Each path below is one point turned by a fixed rotation once a step. After each direction that follows a path, write how fast that rotation turns it, in degrees a step (0 if it stays still).
Each turn is a multiple of 5 degrees from 10 to 175, or 0.
Each row of a path follows its step; steps can be skipped.

step 0: [-0.26  1.65  0.95 -5.13  2.11 -0.96  2.52  0.50 -2.03 -0.35 -2.03  1.97
  4.61 -0.68  1.84 -0.05  2.43  1.28 -1.21 -0.09 -0.52 -1.01 -0.17 -0.92
  2.85  4.18  1.99 -0.59  1.27 -0.40  2.19 -0.27 -1.25 -0.60 -3.17  0.32
 -1.61 -2.95 -0.22  1.43  1.07  3.56 -2.03 -0.82  0.90  1.07  0.51 -1.02
 -0.14  0.70 -1.53 -0.52 -0.37  1.31]
step 1: [ 0.18  0.58 -3.30  1.09  3.51 -0.42  1.70 -1.84 -0.52 -0.87 -1.78  0.74
  0.25 -0.48  0.65 -1.40 -0.11 -0.21 -0.33 -1.06 -0.16 -1.12 -1.82 -1.25
 -0.18 -0.54  3.11 -4.24  0.76  0.28  2.67  3.30 -0.61 -0.51  0.46  2.73
  1.39 -3.75  3.37 -1.41 -3.61  1.99  1.28 -0.92 -0.12 -1.85 -2.25 -0.24
  2.43 -0.80  2.27  2.63  1.51  0.95]
step 4: [-1.80 -2.09  3.42  1.69 -2.79 -1.33 -2.84  1.65  1.21  0.01  3.19  0.41
 -1.94 -1.27 -1.02  3.29  1.97  3.03  0.99  1.64  2.05 -1.30 -1.25 -3.42
  2.33  1.35  2.71  1.17 -1.49 -2.89  1.39  1.10  0.33  0.03 -2.69  1.84
  2.47 -2.41 -0.10 -0.54  0.45 -2.22 -0.02  1.89  0.24  0.08  1.78  0.19
 -0.50  0.82 -1.50 -0.55 -0.53  1.74]
step 5: [ 1.29 -1.90 -1.07  1.49 -1.30  2.27 -4.92  0.40  0.43 -1.47 -1.04 -2.79
  1.22 -0.44  1.33 -0.90 -0.50  1.98  0.11 -0.01 -1.10  0.54 -0.10  1.36
 -3.34 -1.72  2.25  0.46 -4.72 -1.01 -0.86  2.27  0.33 -0.01 -0.86 -0.70
  3.71 -0.68 -0.79 -1.13  0.78 -0.02 -3.47  0.05  0.88  1.47  0.80  0.59
  0.73 -3.72 -0.05  0.64  0.33  4.21]
step 6: [-2.27  0.95  2.47  0.09  1.65  2.73 -1.48  1.24 -0.78  0.23 -2.49  0.09
  0.83  1.21  0.07 -0.33 -2.17  2.08 -0.45 -2.61 -0.13  1.78  4.24 -3.61
 -0.52  0.02 -2.07  0.86 -1.19  0.50 -2.76  3.20 -1.29  1.36 -2.41  0.30
  1.61  1.50 -2.69 -0.14  2.04  2.87 -0.63  1.88  0.26 -2.26 -0.65 -1.90
  1.13  1.19 -2.77 -2.48 -1.67  1.53]
step 7: [ 0.17 -0.25  0.36 -1.75  2.89 -2.01  1.52  2.44  3.30 -1.73 -2.79 -2.47
  2.51  0.67  2.30 -2.27  1.64 -0.85 -0.28 -1.00  2.40 -2.32 -0.79 -0.77
 -0.94  2.07 -1.93 -1.94 -0.19 -2.85 -3.25 -0.11 -0.90 -1.76  0.83  1.63
  0.20 -0.21  0.97  0.75  3.16  4.05 -2.02  0.91  3.18 -1.38  0.26 -0.56
  0.56 -0.15  0.48  0.95 -1.72 -1.53]
step 8: [-0.34 -0.35  0.50  1.47  3.48  0.18  0.51  0.01  0.36 -2.85  0.39  0.26
 -1.06 -0.87 -0.67 -1.97  3.77 -0.16 -1.52  3.78 -0.62 -2.92  0.59 -1.63
 -2.58  1.03 -0.01 -3.40  3.34  1.04  0.17  2.33 -3.40 -0.61 -0.75 -1.67
  0.73 -0.35  3.00 -0.24 -2.18 -0.84  1.52 -2.00  2.31 -2.21  0.08 -1.76
  0.95  2.47 -3.11 -0.58 -0.39  0.12]
step 9: [-2.09 -2.99 -5.26 -1.51 -0.01  0.27 -0.07  0.63  2.56 -0.63 -2.48  0.49
 -0.49 -0.81 -0.04  0.26  1.08 -2.78  0.98  0.30 -0.89 -2.59 -0.67  2.73
 -2.33 -2.05  1.36 -2.32  3.13  2.22  0.55 -0.29  1.95  2.01  0.83 -2.66
  1.52 -1.08 -3.12  0.23  0.07 -1.62  2.08  3.14  2.33  0.03 -2.04 -1.34
  0.08 -0.20 -1.55  0.17  0.49 -1.58]
step 11: [-0.48  3.24  0.09  0.00 -1.58 -1.88 -0.71  2.02  2.24 -0.45  1.39 -0.38
  1.17 -2.67 -1.97  0.53 -1.29  1.13 -1.32 -1.85 -0.09 -2.99 -2.54  1.65
  0.34  0.88  4.02  3.26  0.55 -0.56  0.45 -1.42 -1.32 -2.01 -0.71  0.23
  2.35 -2.97 -0.80 -3.00  4.40 -3.88  0.34  0.02 -1.23 -0.44  0.14 -0.01
 -0.61 -0.60  1.79  0.60 -2.98 -0.38]
step 12: [ 1.40  1.62 -0.03  1.70 -1.17  4.75 -1.29  0.07  0.23 -0.22  1.23  2.56
 -0.17 -0.09  2.74  0.36  1.48  0.82 -1.87 -1.88 -1.01  1.28  2.84 -0.39
  0.06 -3.45  1.03  1.62  0.30 -2.84  1.70  0.27 -1.68  0.55 -3.90 -1.87
  2.49 -1.35  1.65 -2.03  0.10 -1.21 -2.17 -1.75  0.51  0.07  1.14 -4.03
 -2.19 -1.98  2.67  1.40 -0.52 -0.07]
Directions:
[-0.73 -0.35 -0.85  0.46 -0.08  0.25 -0.25  0.37 -0.42  0.06  0.09 -0.13
  0.18  0.87 -0.92  1.17 -0.36 -0.18  0.09 -0.01 -0.51  0.57  0.67  0.06
 -1.20 -0.68  0.07  0.09  0.31  0.42  0.78 -0.28 -0.45  0.72  0.46 -0.07
 -0.30  0.22 -0.13  0.68 -0.09  0.72 -0.49  0.30  0.11 -0.36  0.36 -0.39
  0.70 -0.97  0.35 -0.27 -0.21 -0.16]	100
[-0.44  0.16  0.57 -0.14  0.39  1.20 -0.14 -0.22 -0.67 -0.21 -0.57  0.24
  0.59  0.04  0.17 -0.81 -0.23  0.36  0.84 -0.25 -0.87 -0.72 -0.09 -0.58
  0.08  0.47 -0.59 -0.09 -0.03 -0.45  0.02  0.32 -1.38 -0.41 -0.04  0.02
 -0.43 -0.29  0.06  0.09  0.27  0.20 -0.55  0.48  0.06 -0.23 -0.21  0.35
 -0.25 -0.74  0.68 -0.02  0.97 -0.92]	55
[-0.97 -0.77  0.27  0.92 -0.36 -0.22 -0.60 -0.74 -0.23  0.50  0.73  0.38
  0.09 -1.09 -0.39 -0.63  0.36 -0.34  1.06 -0.03  0.69 -0.22  0.47  1.01
 -0.20  0.11 -0.01 -0.75  0.56 -0.09 -0.12 -0.60  0.11 -0.61  0.34  0.26
  0.11  0.37 -0.04  0.70 -0.29 -0.04  0.01 -0.12  0.44  0.21 -0.29 -0.28
  0.51  0.43 -0.42  0.08  0.40 -0.70]	60
[ 0.08  0.17  0.22  0.98  1.38 -0.35  0.70  0.12 -0.29 -0.43 -0.09  0.14
 -0.01 -0.05  0.61  0.10  0.41  0.25 -0.13  0.41  0.45  0.72 -0.20  0.31
  0.64 -0.96 -0.49 -0.03 -0.28  0.00  0.13  0.29 -0.47  0.50  0.80 -0.92
  0.12 -0.67 -0.49  0.84  0.50 -0.19  0.22  0.25  0.34 -0.36  0.36  0.48
  0.65  0.66  0.04  0.92  0.22 -0.51]	60
[ 0.21  0.61 -0.59 -0.07  0.61  0.16  0.64 -0.37 -0.33  1.00  0.12  0.08
 -0.08  0.22  0.12  0.60 -0.08  0.49  0.06 -0.19 -0.25 -0.45 -0.42  0.79
 -0.11 -0.66 -0.23  0.78 -0.25 -0.44  0.09 -1.15 -0.33  0.05 -0.03 -0.15
 -0.42 -0.19 -0.07 -0.48 -0.28 -0.67 -0.25 -1.24  0.37  0.21 -0.91 -0.85
 -0.45  0.47  0.14 -0.68 -0.19 -1.01]	20
